First come named turns, each shown by rows before and after it. For each pair of rows after them, which turns, in which order, take the first row to the second? The first pair is done for you.
V (before => after):
[ 0.42  2.90  0.55  0.34  0.56  0.34 -0.45  1.75  2.23 -0.12 -0.32 -1.65
  1.30  0.18  0.42  0.73  0.86  0.42  1.18 -1.67 -0.01 -1.41  0.34 -1.23
  0.70 -1.14 -0.66  2.06  0.69  0.25  0.37 -1.12  0.00 -0.51 -0.64] => [ 0.14  2.67  1.54 -0.05  0.43  0.49 -1.38  1.65  1.40 -0.51 -0.16 -0.30
  0.61 -0.13  1.18  0.52 -1.22 -0.23  1.78 -1.43 -0.26 -1.07 -0.48 -0.95
 -0.32 -0.42 -0.97  0.82 -0.19  0.83  0.00 -2.48  0.97 -0.29 -1.25]
[ 1.19 -0.23  1.88  3.62  0.43 -0.36  0.00 -1.88 -1.95 -3.05  3.21 -0.27
 -2.23 -1.93 -1.74  1.25  0.08  1.29 -1.68  1.80 -1.67 -1.20  0.73  2.68
 -2.18 -2.82  0.96 -0.31 -0.29  3.07  0.32 -5.22  3.48  3.00 -2.34] => [-0.25 -2.54  2.63  3.09  0.35 -0.70  0.61 -1.60 -2.69 -2.98  2.16  1.05
 -3.09 -1.86 -1.38  0.95 -0.93 -0.82 -2.97  2.68 -1.53 -0.85  0.56  2.07
 -2.62 -1.42  1.71 -2.66 -0.81  2.53  0.19 -3.97  4.11  2.84 -1.07]
[ 2.84  2.48  1.29 -3.94  1.16 -0.43  1.81 -1.03 -2.55  0.68 -0.78  0.89
  0.16 -0.77  1.67 -1.15 -3.96  1.43  3.82 -2.95 -1.42  1.56 -1.35 -0.72
 -0.27  1.18 -1.43  0.71 -2.07  0.09 -3.09  2.84 -0.72 -3.68 -0.21] => [ 2.05  1.19  1.43 -4.08  1.12 -0.69  2.41 -0.88 -2.91  0.94 -1.54  1.33
 -0.28 -0.62  1.55 -1.26 -3.84  0.40  2.93 -2.45 -1.32  1.71 -1.30 -1.27
 -0.20  1.77 -0.75 -0.33 -2.05 -0.37 -3.19  4.15 -0.85 -3.82  1.01]
[ 1.97  0.80 -0.02  1.34  1.12  1.14  0.09  2.83 -0.96 -0.79 -0.40  0.59
  1.60  2.33  0.74 -1.69 -3.18  0.85  1.62  2.32 -0.43 -0.55 -0.81 -1.78
 -2.95  1.43  2.40 -2.17 -1.62 -0.09  0.35 -0.64  2.57 -0.49 -3.39] => [ 1.00 -0.92 -0.11  1.35  1.13  0.73  1.09  2.98 -1.04 -0.42 -1.44  0.77
  1.41  2.70  0.32 -1.52 -2.50 -0.22  0.17  2.93 -0.15 -0.50 -0.33 -2.41
 -2.29  1.99  3.38 -3.17 -1.44 -0.86  0.57  1.39  2.30 -0.80 -1.81]
E (before => after):
[ 1.58 -2.08 -0.29 -3.59  0.66  1.76  3.42  0.28  1.31  0.23 -2.99  0.62
 -0.64  0.90  1.00 -1.17  1.12  2.14  4.98 -0.09 -4.26  0.77  0.75  2.63
 -1.12  0.99  1.61  0.67 -0.72 -5.21 -5.51  2.08 -3.96 -1.30  1.87] => [ 2.67  0.96  2.88 -6.02  0.59  1.60  3.73  1.57  1.32  0.04 -1.71 -0.66
  0.90  0.83  2.99 -0.18  1.25  3.39  5.68 -2.42 -2.14  0.46  1.24  2.32
  0.38  3.47  1.72 -0.11 -0.74 -4.27 -1.76  0.14 -1.86 -1.44 -0.80]
[ 0.76  0.48  0.79 -1.39  1.90 -0.69 -1.08 -1.01 -2.06 -0.20 -2.32  1.27
 -2.07  0.94  0.49 -0.23  0.85 -2.30 -1.67 -0.35 -0.69  1.40  0.55 -3.44
 -1.40  0.94  0.69 -1.12  0.10  0.50  0.36  0.29 -0.85 -1.30  0.19] => [ 1.03  1.02  1.45 -1.73  1.90 -0.55 -1.29 -0.94 -2.08 -0.37 -1.96  1.09
 -2.00  0.88  0.89 -0.02  0.44 -1.91 -1.31 -0.53 -0.25  1.43  0.42 -3.31
 -1.43  1.35  0.39 -1.33 -0.06  1.11  1.00 -0.57 -0.34 -1.19 -0.60]
[ 0.90 -2.69  3.54  0.50 -2.58 -0.61  1.10  1.18  1.35  0.21 -0.59  2.22
 -1.31  2.78  0.92  1.39 -0.49 -2.38 -1.79  1.56  1.17  0.35 -0.66 -0.34
  0.55 -0.57  2.64 -1.12 -1.14 -5.57 -1.03  5.13  2.41 -0.06  1.23] => [ 1.63 -0.36  5.88 -0.98 -2.64 -0.24  0.39  1.74  1.38 -0.57  0.95  1.74
 -0.76  2.31  2.63  1.91 -1.51 -1.16 -0.75  0.54  2.55  0.09 -1.04  0.06
  0.73  1.06  1.89 -1.80 -1.65 -3.73  1.33  1.86  4.62  0.60 -1.60]
W (before => after):
[-4.10 -2.43 -0.11  3.81 -1.85 -0.50  0.26 -1.51 -2.89 -2.53 -0.11  1.93
 -0.93  0.66 -0.06 -2.06 -0.20 -2.43 -2.92  2.92  1.86  1.90 -2.67  0.12
  0.31  0.31  1.31 -1.02 -2.36  7.12 -2.23 -1.93 -0.07 -0.35 -0.18] => [-3.77 -1.97  1.43  2.42 -2.02 -0.54  0.36 -0.59 -4.00 -2.33 -0.40  2.95
 -0.48  0.42  0.94 -1.64 -1.81 -3.26 -1.94  1.75  1.62  2.56 -2.86 -0.33
 -0.17  1.64  1.95 -2.10 -2.73  6.53 -1.78 -2.02  0.87 -1.44 -0.81]
[-1.02  1.78  1.84  0.27  2.69 -0.26  0.36  1.34  2.26  0.23  1.24  0.11
  2.36 -0.68  2.08  0.95 -0.92  0.46 -2.22 -0.05 -0.35 -1.10  0.12 -0.49
  1.89  1.66  1.00 -1.22 -0.99  1.09  2.49  0.19  1.64  1.27 -0.38] => [-1.43  0.59  1.15  0.27  2.78 -0.61  1.28  1.69  1.74  0.90  0.04  0.58
  2.44 -0.51  1.29  1.04 -0.59 -0.56 -2.53 -0.28 -1.05 -0.95  0.53 -1.17
  2.01  1.54  1.98 -1.36 -0.81 -0.52  1.70  2.40  0.70  0.27  1.09]
[ 0.11 -2.55  0.02  1.39  1.61  0.63  1.70 -0.06  1.95  0.73 -0.74 -0.42
 -0.17  1.84  1.89 -1.39  1.06 -0.29  0.44  0.54  0.36 -0.16  1.42 -2.12
  1.73  1.79 -0.43 -0.07 -1.92 -1.79  2.75  1.12 -0.67 -0.54  0.42] => [ 0.30 -1.74 -0.25  1.90  1.64  1.00  1.16 -0.50  2.80  0.18  0.09 -1.08
 -0.34  1.65  2.05 -1.49  1.43  0.66  0.23  1.23  0.96 -0.45  1.12 -1.28
  1.86  1.24 -1.28  0.35 -2.10 -0.53  2.99 -0.29 -0.27  0.61 -0.37]
[-0.52 -4.43 -2.45  3.13  2.03 -1.07  0.29 -2.05  0.49  0.25 -1.63  1.69
 -1.54  1.17 -0.05 -0.63 -1.32 -0.69 -1.07  2.05 -4.00  1.05 -1.84  3.63
 -2.75 -0.78  2.44  0.80 -1.84 -2.14 -5.70  0.69 -0.07  0.26  2.29] => [ 0.34 -2.07 -1.38  3.34  2.02 -0.21 -1.52 -2.67  1.71 -1.23  0.53  0.77
 -1.65  0.61  1.43 -0.59 -1.80  1.26 -0.56  2.62 -2.61  0.59 -2.68  5.31
 -3.07 -0.80  0.45  1.29 -2.39  1.22 -4.32 -3.94  1.67  2.39 -0.79]
Now pairs of rows:
Each pair is two turns apart.
[ 0.34  0.09  2.35 -2.22  1.17  0.37 -1.04 -0.15 -0.60 -1.33 -0.67  1.08
  0.75 -1.89  1.87 -0.78 -0.34 -0.07 -2.62  0.65  2.33  0.51  0.28  0.91
  0.05  3.11  0.56 -2.64 -0.90  2.74  2.99 -0.46  0.69  0.38 -2.27] => [-0.83 -3.01 -1.28  0.50  1.23  0.15 -0.69 -1.41 -0.11 -1.10 -2.27  1.41
 -0.59 -1.47 -0.65 -1.74  0.81 -0.96 -4.32  3.09  0.76  0.37  0.22  1.15
 -0.65  0.59  0.80 -1.47 -0.44  1.79 -0.28  2.26 -1.71  0.77  1.02]  E, V
[ 1.03  1.50  3.33 -3.29  0.04 -0.22  1.18  1.95 -0.93  1.71 -0.68  1.68
  0.94  0.05  2.13  1.48 -1.87 -2.13  2.05 -3.65 -0.43  0.71  0.56 -2.10
  0.65  2.81  1.39 -2.79  0.54 -2.35 -0.67  0.71  1.24 -2.51  1.02] => [ 1.93  2.59  1.67 -2.64  0.20 -0.33  2.13  1.82  0.31  2.09 -0.45 -0.53
  2.01  0.56  0.83  1.94  1.47 -0.58  1.52 -4.22 -0.19  0.18  1.68 -2.18
  2.36  1.49  1.73 -0.50  1.80 -3.24 -0.10  2.18 -0.15 -2.49  1.54]  V, V
[-1.04 -3.02 -4.91  1.81 -1.06 -0.57  2.07  0.01  0.48  1.63  0.29 -2.05
 -2.94  0.63 -0.97 -0.33  0.91  0.02 -3.43  3.71 -1.65 -0.61 -2.98  0.60
 -0.02 -2.82  0.33  0.32  1.79 -1.12 -0.77  3.73 -2.96  0.74  2.42] => [-0.82 -2.63 -5.23  2.31 -1.07 -0.15  1.34 -0.42  0.77  1.28  0.65 -2.01
 -3.06  0.49 -0.97 -0.62  0.65  0.57 -3.08  4.09 -1.78 -0.69 -3.39  1.29
 -0.39 -3.53 -0.24  0.77  1.61 -0.32 -1.07  2.44 -2.95  1.36  1.72]  W, E
[-0.94  0.22  0.44 -0.76 -2.30 -1.57  0.53  0.15 -1.20 -1.44  1.05  0.87
 -0.65 -0.79  2.30  0.14 -2.26 -0.60  0.13  1.64  0.11  0.11 -2.01  2.25
 -1.38  1.78 -1.16 -2.65 -0.74  2.12 -0.78 -2.09  1.73  1.07 -1.47] => [-1.24 -0.46  0.08 -1.92 -2.01 -2.67  3.39  1.67 -1.18  0.32 -0.21 -0.58
  0.98  0.20  1.12  0.97  1.09 -1.09 -1.07 -0.37  0.40  0.00  0.21  0.26
  1.22  2.44  1.32 -2.37  0.69 -1.27  0.60  3.03  0.21 -0.97  0.98]  E, E
[ 0.96  0.77  1.58  1.01 -0.36  1.65  5.00  1.22  0.25  1.95 -3.99 -1.80
  1.20  1.11  4.02 -0.32  2.39 -0.97 -0.95 -3.01  2.94 -1.43  5.36 -1.57
  2.91  0.06  0.26 -2.62  1.71 -3.81  2.03  0.88  0.79 -2.10  0.40] => [ 3.16  4.34  1.96  1.27 -0.23  2.66  2.60  0.68  0.22  1.10 -1.88 -1.80
  1.45  0.45  5.07 -0.12  0.44  1.35  2.15 -4.00  2.33 -1.39  4.31 -0.09
  1.59 -0.90 -1.71 -0.90  1.19 -1.88  1.82 -3.73  1.37 -1.36 -3.19]  V, V
[-0.22 -0.34 -0.83  0.95  0.32  0.37 -0.13 -0.93  0.58 -0.57  0.11 -0.66
 -0.60  0.26 -0.52 -0.33  1.41  0.29 -0.45  1.06  0.57 -0.42  0.02  0.52
  0.84 -1.05 -1.39  0.84  0.14  0.50 -0.14 -0.18 -0.88  1.82  0.29] => [-0.58 -0.69  1.58 -0.88  0.06  0.06 -0.02  0.08 -0.92 -0.53 -0.23  0.84
 -0.47 -0.13  0.87  0.06 -1.13 -1.15  0.18  0.11  0.78  0.33 -0.30 -0.13
  0.34  1.39 -0.58 -1.49 -0.61  0.11  0.90 -0.48  0.69  0.78 -0.39]  W, V
[ 0.09  1.07  0.25  0.08 -0.50 -0.94  1.20 -1.26 -0.86  0.40 -0.72 -4.02
 -1.06 -2.92 -3.55 -1.06 -0.49 -1.09  0.69  3.38  0.64 -0.40 -1.17 -0.51
 -0.99 -1.51 -0.11  0.71  0.80 -0.76 -1.87 -3.44  2.19  3.00 -2.28] => [-0.38 -0.42  0.15 -0.51 -0.65 -1.68  2.20 -0.52 -1.97  1.59 -2.23 -2.86
 -0.84 -2.62 -4.01 -0.95 -0.76 -2.64  0.62  2.43 -0.43  0.20 -0.71 -1.79
 -0.98 -1.00  1.41  0.04  0.88 -3.28 -2.52 -0.40  1.39  1.30 -0.50]  W, W
[ 0.78 -1.04 -3.20  3.74  1.65  0.22 -2.43  1.16 -0.36 -0.15  2.30  2.44
 -3.38 -1.90 -3.10 -3.01  3.84  2.68 -1.63  0.51 -0.93 -1.98  1.86 -1.70
  1.51 -0.49 -0.39  3.46  2.85 -0.59 -2.60  0.74 -2.26 -2.32  4.11] => [ 2.87  3.81  1.10  0.51  1.78  0.35 -2.99  2.81 -0.69 -0.38  4.67  1.57
 -1.14 -2.36 -0.14 -1.69  2.66  4.55  0.94 -2.99  1.07 -2.03  2.03 -1.61
  2.43  2.29 -0.77  2.73  2.39  0.74  1.88 -3.16  0.62 -2.78 -0.53]  E, V
[-1.68 -1.87  1.34 -1.68  0.86  0.43  0.44 -2.34  1.56 -0.61 -0.16  0.64
 -1.58 -0.59  1.45  2.04 -1.05 -0.84 -0.15 -0.03  1.49  1.44 -1.79  0.89
  0.01  2.35 -1.17 -0.93 -0.22  1.01 -0.95 -2.09  0.25  1.04 -0.43] => [-1.79 -2.21  1.10 -2.38  1.15 -0.20  2.05 -1.46  1.54  0.45 -1.14 -0.18
 -0.58 -0.27  0.78  2.45  0.66 -1.35 -0.93 -1.10  1.68  1.41 -0.53 -0.29
  1.58  2.73  0.22 -0.92  0.53 -0.91 -0.22  0.79 -0.42 -0.15  1.04]  E, E
